In the rows, zero is written as 128.
The rows of T fall into several groups, and each row is roughly a mix of its group's hidden directions; some rows fit no group.
T:
[[120 130  82 151  95 145 163 131  98 109 101]
 [116 152 125 141 127  81  90  90 118 113  97]
 [115 156 158  92 108 110 138 154 132 155 172]
 [182 127 146  84 152 121 120 118 128 106 158]
 [ 84 107 138 141 110 148 155  98 159 165 133]
 [155 114 100  73 110 131 110 149 145 100 106]
 [130 169  86 155 110 100 139 153 148 125 157]
 [128 143 175 149 151 136  97 135 123 182 125]
 [164 178 125 137 143 160 149 124 157 143 102]
 [129  89 135 128 139  79 105 135  83 105 140]
 [153 139  92 178 122 159 146 134 105 127  99]
 [138 140 131 137 173  99 139 129 169  81 123]
 [143 157 125 111 102 108  86 116 171 110 100]
 [ 73 123 136 101 112 150  96 117 134 113 165]
 [138 150 154 138 110 140  89 161 181 135 123]
 [136 104 113  83 103  97 117 109  83 111 116]
 [102  97 137 138 113 175  91 164 118 140 141]
 [ 90  96 142 175 107 123 169 142 118 133 129]
 [145 102 135 169  97 144 170 129  97 134 103]
 [110  99 151 102 135 116  75 150  93 112 127]
 [127 100  71 144 118 101 103 126 127 102  96]
 [179 128 116 136 106 155 145 111  89 143  96]
 [ 92  80 112 143  93 150 118 111 100 140 112]
 [ 94 153 147 173 144 131  95 169 123 131 116]
 [127 121 194 152 128 121 107 148 151 159 123]
 [ 92 144 109 100 123 167  84 117 106 126 151]
 [105 110 163 122 110 131 141 116 187 160 123]
 [123 128 141  68 121 112 147 100 159 161 126]
 [ 96 117 137 140  99 124 167 142  71 114 130]
 [105 101 151 118 135  78 139 156 103 165 126]
 [133 139 107 119 140 159  91 142  85 133  82]
 [160 140 134 129 195 140 139 134 144 109 154]
 [125 176 104 110 158 165  96 121 133 101 126]
 [158 161 119 151 116 121 188 122 134 140 154]
 [139  88 162 142  99 153  91 166 129 128 121]
 [153 114 152 161  81 113 146  86 112 128 125]
 [135 162 142 120 141 129  89 167 125  77 121]
 [160 100 134  77 122 108 143 109 135  92 152]
 [134 175 107  91 134 114 149 149 165 154 141]
 [132 135 144 126  73  97  82 124 129 144 105]
 [138 178 129 191 130 109 120 122 135 113 126]
 [118 114  85 139 134  87 143 109 106 122 175]
 [149 120 128 112 158 133  68 113 102 105 153]
 [108 126 108 169 111 133 126 127  82 163  93]
 [116 140 159 185 150 156 106 123 155 113 134]
 [138 128 126 171  64 150 120 108 116 122 140]
 [157  97 135  73  93 106 145 115 129 138 113]
 [ 98 170  94 106 110 129 136 129 125 124 179]
 [140 169 119 173 109 104  91 121 132 102 110]
 [136 100 153 120 149  97 103 164  94 130  91]
 [178 125  73 120 130 145 143  95 137 127 122]
 [155 173 165 109 149 130 128 153 166 113 121]
 [ 89 142 147 110 158 172  98 119 148 141 105]
 [142 139 157 117 124 137 166 151 165 173 154]
 [143 101 128 125  67 111 125 146  93 115 153]
 [ 79 113 164  89 109  96 120 125 112 140 136]
 [152 127 122  69 116 114 114 101  83 130 125]
 [155 171 147 100 124 101 140 170 119 148 149]
 [119 158  95 130  71 159 150 130 135 109 138]
 [139 142 129 173 158 150 165 146 111 119 166]
 [129 146 166  86 150 118  91 159 110 145 143]
 [ 91 145 106 129 111 145 153  95 157 138 172]
 [133  99 140  83  95 129  91 164 137 145 113]
 [126 104 170 151 184 135 145 106 139 112 123]
 [127 176  89  89 110 125 140 125 161 143 140]
 [ 94 117 132 136  96  96 176 160 134 140 109]
 [134 142 111 148 161 173 163 150 147 113 159]
 [162 116 154 169 131 123 155 175 107 136 138]
 [163 143 144 109 142 142  81 156 109  98 103]
 [106 128 112 192 118 147 161 154 127 116 117]
 [103 118 162 109 103  92 147 168 119 160 136]
 [135 103 142  98 123  91 107 144 120  70 130]
 [ 88 128 151 158 138 174  92 135 149 137 143]
 [158 158 110 142  67 126 116 109 149 109 124]
 [109  94 118 111 153 143 176 100  94 135 146]
 [106 107 115  99 148 136  74 125 131  95  99]
 [174 160 125  89 154 149 124 103 119 146 150]
 [147  95 111  76 108 138 102 134 139  98 102]
 [110 127 137 157 135 175  80 147 154 107 130]
 [141  76 175 129 113 115 109 148 110 132 101]
 [177  89 130 160 124 100 135 125 125  92 115]
 [113  71 157 130 113 174 113 108 129 120 130]
 [145 175 166  98 155 150 110 132 125 146 151]
 [ 85 132 139  72  98 107 114 117 111 138 120]
 [129  87 122 133 110 142  84 128  99  84 108]
 [ 62 106 136 109 135 146  92 133 119 123 109]
 [ 78 117  98 158 114 129 175 133 143 119 141]
 [124 103 148 147 169 137 133  85 156 166 122]
 [107  76 139  87 112 127 133 116  94 157 128]
 [ 72 129 122  99 129 155  84 124 121 108 142]
 [115 164 103 151 136 149 121 160 166  88 120]
 [160 119 165  95 124 117 101 139 161  89 119]
 [183 114  90 106 118 138 151 100 140 106 122]
 [181 142 163 120 163 106 118 156 130 123 108]
 [127 154 144  99 173  95 147 147 156 158 127]
 [120  66 123 110 149 144 135 132  84 110 122]
 [115 187 125 142 164 155 106 142 125 152 141]
 [123 156 118 144 119 147 168 104 185 116 139]
 [136  87 165 161  85 153 124 103 120 127 132]
 [ 82 127 186 121 113 124 127 135 150 161 128]
 [194 143  97 117 150 139 103 117 118 116 120]
 [107 142 186  94 143 113 101 144 138 127 153]
 [125 104  96 164 118 137 190 120 121 120 144]
 [151 158  93 122 167 144  99  99 119 112 156]]
Here is one row of each group, with its name. Which group are the others in?
[ 87  90 121 148 155 117 137  84 153 128 144] | F
[125 127 107 114 101 138  66 126 140  94 102] | E
[168  99 140 102 109 131 173 114 140  94 140] | X

[104 149 127 161 125 124 151 145  94 175 161] | E
[ 94 147 126 148 165 119  71 134 128 112 109] | E
[170 156 100 170 150 159 113 140 120 124 109] | X
[104 151 107 142 148 153 158 106 146 177 106] | F
[ 83 125 111 173 128 140 159 126 157 161 136] | X
[152 163  83 117 158 120 166 148 132 106 136] | E
[108 152  99 112 117 125 143 143  77  83 137] | X
[ 85  73 140 142  99 149 122 102 134 132 121] | F
[155 139 175 146 121 141  98 149 101 141  90] | X
[141  73 140 142 145 158 157 150  96 115 139] | E
[104 152  91 140 170 150 164 126 115 125 158] | E
